128 stands for zero in the data rows.
Here are some points:
[ 95 169  71 170  91   6 133  99 132 173  81 154 209 169 161 166  88 141
  19 168 167  70  74 118]
[126  71 159 135 197 254 114 131 120 160 212  88  86  45  57  70 171  65
 149  47 120  90 173 157]
[ 99 126 180 191 146 148  82 156  86 155 174 116 140  29  98  93 180  87
  81 154 137  94  38 181]
[143 133 108 107 100  78 160 108 162  98  81 145 141 199 179 122 100 143
 159 137 100 159 147 109]
[138 154 141 149 104  79 121 124 119 110 134 140 150 111 125  91 153 104
 121 194 104 106  22 162]
[112  65 120 134 170 214 108 152 138 180 122  98 102 125 126 166 113 148
 123  40 165 172 255  87]
[117 111 151 138 166 168 116 150 111 146 159 112 118  72 101 124 172  89
 118 111 132 103 108 150]
[124 134 189 104 165 238 113 151  92  71 239  78  48  38  44  70 207 102
 235 105  79 129 103 197]
[128 170 159 143 109  89 105 156 105 152 105 137 170  97 132 156 141 148
 100 172 186 108  59 157]
[135 140 151  91 118 165 121 155 111 131 156 120 101 108  97 143 153 145
 156 138 142 128 127 148]
[104 153 120 151 116 130 112 139 113 133 129 120 124 118 124 136 131 156
 125 134 153 117 127 121]
[ 50 105 119 211 163 171  84 140 126 201 156 121 134  67 120 120 135 113
  48  87 196  99 157 107]
[115 103  81 156 116  64 143  98 164 144  51 154 172 205 194 157  76 148
  73 141 148 163 166  74]
[180 163 154  36 125 149 162 132 114  42 170 114  89 128  71  94 171 117
 218 152  45 133  86 190]
[142 194 136 106  95 126 125 137  87  88 162 126  95 109  90 101 177 152
 179 169 126 107  54 163]
[139 123 140  50 156 166 146 123 136  93 166 107  72 129  81 123 131 102
 178 101  78 128 162 152]
[160 228 152 104  86  26 122 136 101  91 131 154 167 118  86 117 157 133
 119 241  93  57   0 207]
[152 144 143  96 110 104 144 127 124  95 102 135 148 144 138 110 132 125
 139 173 103 104  83 146]
[111  60  96 154 166 177 137 114 163 138  94 128 109 179 181 116  85 123
 126  75 122 197 234  51]
[120 139 130 137 122 143 109 137 117 124 147 120 108 120 103 116 137 159
 159 135 140 136 138 121]
[134 150  78  99  88  48 162 101 167 114  85 154 144 207 151 156  78 147
 123 134 106 130 144 101]
[ 99 119 139 195 155 141  92 133 110 150 132 117 146  70 134 109 151 105
  76 137 166 121 112 128]
[166 100 100  76 117 131 179  92 157 108 111 118 112 171 130 114  94 119
 181  88  71 117 183 123]
[158  94 147 115 134 200 146 118 117 125 150 109 112 104 119  84 141 106
 174 102  96 113 133 146]
[123  61 147 146 149 174 139 142 127 138 123 115 127 123 147 108 130 104
 127  99 130 166 158 116]
[ 66 175 115 200 133  68  81 144 120 189 123 132 175  78 125 167 137 138
   2 164 208  69  80 136]
[134  79 122 135 143 136 147 123 146 151  94 136 162 164 168 134 112 117
 124 106 127 148 175  96]
[132 123 111 145 113 111 137 118 113 127 116 140 148 131 133 112 126 128
 120 139 129 128 123 116]
[102 228 166 173  90  62  92 125  69 116 162 134 155  47  87  87 167 136
  87 231 173  40   0 172]
[117  69 127 130 162 191 141 122 140 151 130 131 116 132 138 128 112 110
 131  59 119 163 206 107]
[104 143 127 202 119  59 110 128 132 173  80 150 189 127 171 147  98 123
  36 160 183 114  84 114]
[170 200 165 107 120  87 114 150  97 108 158 139 122  81  81 129 179 121
 141 198 100  83   7 198]
[152 169 130 127  68  70 144 121 111  85  90 150 158 161 152 108 119 179
 155 200 138 134  69 132]
[137 157  79  93  87  11 168 107 164 109  68 177 163 216 156 153  86 126
 117 155 102 132  96 105]
[114 154  82 155  79  44 140 118 144 147  74 160 169 197 176 161  84 168
  84 144 174 118 133  89]
[ 70 140 112 183 138 102  76 142 139 155 118 132 139  91 142 145 129 131
  50 142 169 119 109 114]
[140 153 164 117 126 157 123 128 101 100 197 108 117  72  69  89 162 112
 157 156 101  91  55 178]
[126 101 116  90 171 184 139 124 134 124 176 122  78 127  95 118 131 105
 159  62  99 130 190 126]
[122  82 105 138 120 141 150  92 159 134  81 135 151 184 188 126  89 133
 134  84 126 166 209  76]
[151 123 156 129 141 171 121 127 120 127 147 118 138 105 121  92 135 117
 147 104 127 119 139 142]
[ 98 228 120 129  88  61 122 130 101  85 161 142 109  96  74 100 157 138
 138 205 111  81   0 171]
[151  45 114 138 143 180 150 128 157 144  84 125 127 178 204 134  90 134
 128  78 134 201 241  77]
[109  60 128 181 154 206 109 139 132 205 131  96 137 104 145 142 102 134
 101  46 195 127 242  95]
[171 205 128  65  64  65 181 105 121  36 102 145 103 202 138 113 123 170
 211 190  64 162  73 131]
[163 154 139  53 128 171 136 132 122  67 168 115  64 110  80 101 173 104
 213 127  63 137 102 180]
[ 58 147  99 226 137  90  88 129 104 192 142 125 157  65 112 125 125 136
  29 116 222  79 103 123]
[134 228 111 107  76  15 150 119 115  97 103 156 163 163 128 134 121 155
 122 215 111  94  17 154]
[ 95 141 115 122 160 130 107 135 119 139 165 124 111  96  97 124 149  94
 111 117 117 121 111 145]
[174  90 137 114 110 130 156 133 138 136  87 137 148 166 168 153 112 137
 136 123 133 154 156 110]
[159 134 120  61 122 128 163 110 160  79 126 121  84 187 110 144 126 143
 200 101  79 168 187 112]
[128 128 155 149 132 112 101 154 103 148 141 121 133  86 114 142 152 113
  89 164 143  93  84 155]
[164 144 160 103 130 199 129 140  92 116 178 110  99  82  71  96 157 134
 187 106 125  89 103 174]
[167  78 123 110 137 115 155 113 148 111  87 138 141 181 175 122  96 107
 132 130  98 162 159 102]
[121 112  99 118 119 108 160  90 157 138 105 146 149 170 147 124  92 106
 127  81 103 117 173 113]
[108 159 124 152 126 131 105 145 114 123 154 119 121  85  91 135 147 146
 124 165 160 102  91 152]
[107 143  88 168 105  81 132 122 140 130  85 140 145 181 173 147  93 165
  92 150 149 171 138  75]
[154 173 138 104  89  79 124 132 112  77 122 153 114 142 127 123 142 162
 166 196 119 141  62 149]
24 more points follow, each with its number after it:
[168  95 163 103 128 201 153 140 108 137 152 124 106 106 100 114 145 131
 190  90 117 124 163 144] 0
[161 152 126  53 107 141 160 110 140  68 146 126  83 169 108 112 129 143
 228 115  65 137 144 133] 1
[114 162  99 175  74  36 137 104 127 133  77 151 187 174 170 130  81 169
  92 179 159 106  71  99] 2
[138  55 123 132 173 154 129 137 154 179 103 130 133 146 165 163 109 109
  97  85 142 144 204 113] 3
[ 79 148 145 172 142 140  70 162  97 172 155 107 122  55 107 148 155 147
  77 132 205  96  89 147] 4
[ 89 161 106 171 108  82 106 124 126 148 113 129 139 128 122 146 117 152
  81 136 159 107 110 109] 5
[131 109 145 114 136 180 115 146 131 134 138 113  95 135 116 166 127 155
 163  97 134 154 189 121] 6
[ 92 147 110 138 124 115 143 115 122 111 145 122 120 130 115  89 118 125
 138 130 125 103 112 117] 7
[115 170 123 143  99  76 133 107 120 100  92 148 135 129 151 105 126 147
 105 172 124 123  61 119] 8
[ 72  96 135 215 168 164 101 132 121 176 127 117 135  70 124 112 117 119
  69  99 190 111 142 118] 9
[171 103 129  78 124 124 174 101 162  90 107 137 135 180 154 123 111  90
 172 118  58 138 152 123] 10
[153  71 125 101 166 168 137 130 157 139 115 113 121 143 151 150 120  98
 139  92 110 166 202 132] 11
[ 81 116 120 180 155 158 112 117 123 159 158 106 124  76 102  98 130 114
  94 107 145 101 141 117] 12
[163 146 147  97 110  98 124 127 125 108 119 132 132 129 113 138 138 110
 152 150 111 111  90 158] 13
[108  95  96 142 137 143 136 121 147 155 122 129 122 173 131 145 104 135
 121  63 127 141 207  99] 14
[ 97 120 100 130 161 116 117 119 136 163 154 113 117 127 113 133 118 106
  97  98 138 122 150 128] 15
[145 144 115 117 103  57 152 114 133 124  85 158 174 184 169 143  98 124
 110 168 121 133  95 120] 16
[168 137 131  72 120  84 155 136 155 103 111 147 123 164 134 161 121 119
 161 165  88 152 124 133] 17
[ 90  92 127 159 167 169 104 135 128 172 146 108 122 106 120 131 123 109
  98  67 152 124 191 100] 18
[158  82 151  67 168 223 154 100 111 104 198  99  73 103  61  69 157  68
 203  66  57 114 153 163] 19
[135  88 142 144 143 151 134 117 130 119 134 124 129 120 137 108 125 115
 128 122 124 156 122 118] 20
[138 107 160 153 143 173 125 134 102 105 151 119 119  76 119  85 151 121
 150 149 124 156  90 154] 21
[108 154  98 159 112  50 122 117 151 147 103 139 163 150 139 149 105 136
  65 134 148 109 102 113] 22
[125 103 107  92 149 127 134 121 153 108 139 129  99 152 102 126 124 104
 146  97  91 143 163 124] 23
Which two of these numbered points are nearest to each point below, ignoring the 3 directions in which the first points spread most? Their numbers follow each, nearest first.
[143 166  73  73 101  32 164 101 155 101  81 148 132 206 146 152  93 130
 141 142  85 116 132 110] > 15 23
[127 196 130  79 122  53 132 127 128 127 139 135 122 130  90 157 134 137
 136 161 109  86  71 162] > 15 18
[107 140 146 145 152 149  87 161 104 155 150 105  97  68  94 138 162 153
 116 133 183 120 111 137] > 4 6
[176 160 158  64 110  92 135 145 136  89 115 149 124 145 129 155 154 141
 172 180  85 147  98 156] > 17 11
[204 108 157  54 115 207 160 147 108  99 173 116  84 138  91 110 156 140
 251  93  88 134 174 161] > 0 6
[ 87  79 126 130 199 209 110 136 138 123 166  99  69  82  91 113 151  84
 114  70 109 151 167 136] > 23 22
[ 65  71 156 229 158 203  84 141  93 180 157  98 140  62 144 105 147 145
  72  91 212 144 169  88] > 21 2
[ 88  84 139 178 165 207  87 141 114 164 160 108 109  72  89 125 132 134
 110  80 158 132 174 120] > 5 1
[142 177  91 135  40   8 155  93 159 118  44 172 199 223 209 143  60 170
 110 184 137 127  94  85] > 2 1
[149 184  94  80 104  47 152 104 144 102 109 151 135 179 131 144 111 111
 133 172  79 126  87 143] > 15 23
[108 113 135 142 155 197 104 134 103 145 175 104  84  70  88 114 158 112
 137  84 138 125 146 142] > 5 1
[176 112 140  83  86 153 174 126 127 139 104 133 117 161 156 136 112 156
 190  98 120 136 189 112] > 0 4
[148  90 141 139 116 125 137 121 143 133 104 131 143 142 158 125 117 125
 132 130 128 150 128 113] > 20 16
[207 183 196  51  91 147 156 142  92  36 162 132  96 104  75  91 189 143
 249 209  58 124  18 203] > 21 0
[155 214 148  73 103  76 135 123 106  47 165 135  97 120  74 101 167 113
 186 187  65  85   0 201] > 22 18
[122 139 123 102 150  97 129 146 151 140 121 134 129 128 119 171 140 105
  94 133 123 108 129 139] > 17 3
[ 85 113 135 169 179 158  83 147 117 155 152 101 121  65 109 121 149 109
  86 126 146 120 135 127] > 18 23
[161 120 201  72 162 214 118 170 102  99 194 102  77  58  77 103 195  91
 200 132  74 131 103 211] > 11 3
[140 129 160 126 116 176 119 141  89 145 165 112 111  83  88 113 157 147
 167 113 152  98 127 164] > 0 2
[162 168 118  89  96  46 150  99 145  69  81 150 134 168 151 128 124 136
 146 203  90 159  59 136] > 20 8
[139 164 150  98 117 104 115 137 114  71 135 132  91 136 121 125 158 153
 157 187 116 145  82 142] > 4 6
[145 115 125  62 145 137 152 121 147  79 137 137  88 159 117 121 126 106
 165 100  61 140 161 131] > 23 22
[138 123 108 104 136 126 146 119 152 116 121 127 124 168 151 134 104 126
 152 111 105 153 167 109] > 18 22
[177  54 154  74 142 237 159 121 137 123 134 115 102 130 136 120 127 122
 200  51 110 157 245 121] > 0 13
[119 100 110 151 133 146 131 131 137 127 113 124 118 159 159 129 109 147
 119 120 135 183 187  79] > 8 9
[188 175 116  33  78 106 191  90 137  45 126 140  91 206 119 120 116 164
 250 141  59 142 130 126] > 1 5
[158  96 151 133 125 146 140 131 124 172 114 128 159 131 148 147 126 131
 103 108 171 110 146 137] > 0 13
[211 172 122   0  99  89 176 119 157  43 114 144  76 225 125 148 133 137
 252 158  18 177 122 152] > 17 11
[ 90 123 123 191 124 132 113 122 111 150 141 126 155 109 133 105 128 150
  89 129 177 108 103 115] > 2 9
[104  92 152 125 195 207 103 147 120 135 189  96  82  59  65 102 151  76
 129  93 111 137 145 154] > 23 22
[102 167  82 182  93  34 137 108 144 142  58 154 168 184 168 147  89 161
  69 178 152 124  87  88] > 9 12
[135 168 111 149 100  24 133  99 145 114  77 159 183 175 167 144 122 112
  71 201 120 109  53 121] > 10 16
[107  72 101 165 140 134 144 101 169 180 106 144 160 153 156 138  86  90
  73  64 141 123 218  82] > 19 10
[123 100 126 169 115 162 112 128 108 133 128 119 141 124 146 117 127 167
 138 118 160 145 138 114] > 2 21
[101 143 113 148 139  90  97 133 141 161 136 128 149 117 134 172 114 124
  54 141 170  97 104 133] > 22 15
[152 129  97 111  87  53 168 109 157 115  57 157 180 226 212 153  75 129
 105 145 130 152 155  80] > 16 13
[ 98  73 113 151 168 165 110 137 154 165 133 116 119 132 138 142  97 114
  98  73 136 147 223  98] > 18 22
[108  88 130 156 157 136 124 119 142 155 129 130 155 107 135 117 137  95
  85 110 137 112 131 126] > 10 16
[ 95 115 153 141 196 184  81 155 129 185 172  95 102  52  87 142 163  83
  78  79 155  98 160 153] > 17 22
[126  99 128 113 139 153 143 124 128 135 141 123 123 138 117 126 117  92
 131  85 109 111 160 134] > 19 22
[ 62  89 108 213 141 119  75 146 138 178  90 128 136 127 190 152 109 163
  27 133 212 169 173  68] > 4 8
[107 109 123 167 144 142 101 142 128 149 114 111 126 107 162 150 138 139
  98 141 166 158 130 112] > 4 21
[146 109 137 112 143 129 132 141 127 145 128 130 147 118 128 141 131 114
 124 134 121 116 122 157] > 3 11
[132 140 161 133 134 141 117 136 112 116 145 135 129  79 104  92 160 107
 132 160 111 118  61 159] > 20 16
[155 112 148  90 137 174 136 133 118 105 162 120 106 128  99  98 140 114
 180 105  93 145 133 153] > 16 18
[198 116 171  62 130 145 152 142 148  90 111 133 125 161 140 147 133  90
 180 150  73 168 130 175] > 11 3
[191 143 109  79  83  69 169 106 156  85  79 150 135 209 176 161  98 143
 161 141 101 140 137 108] > 13 16
[108  91 139 185 142 204 101 135 104 206 155 113 139  69 113 153 117 152
  82  69 205 111 201 111] > 0 6
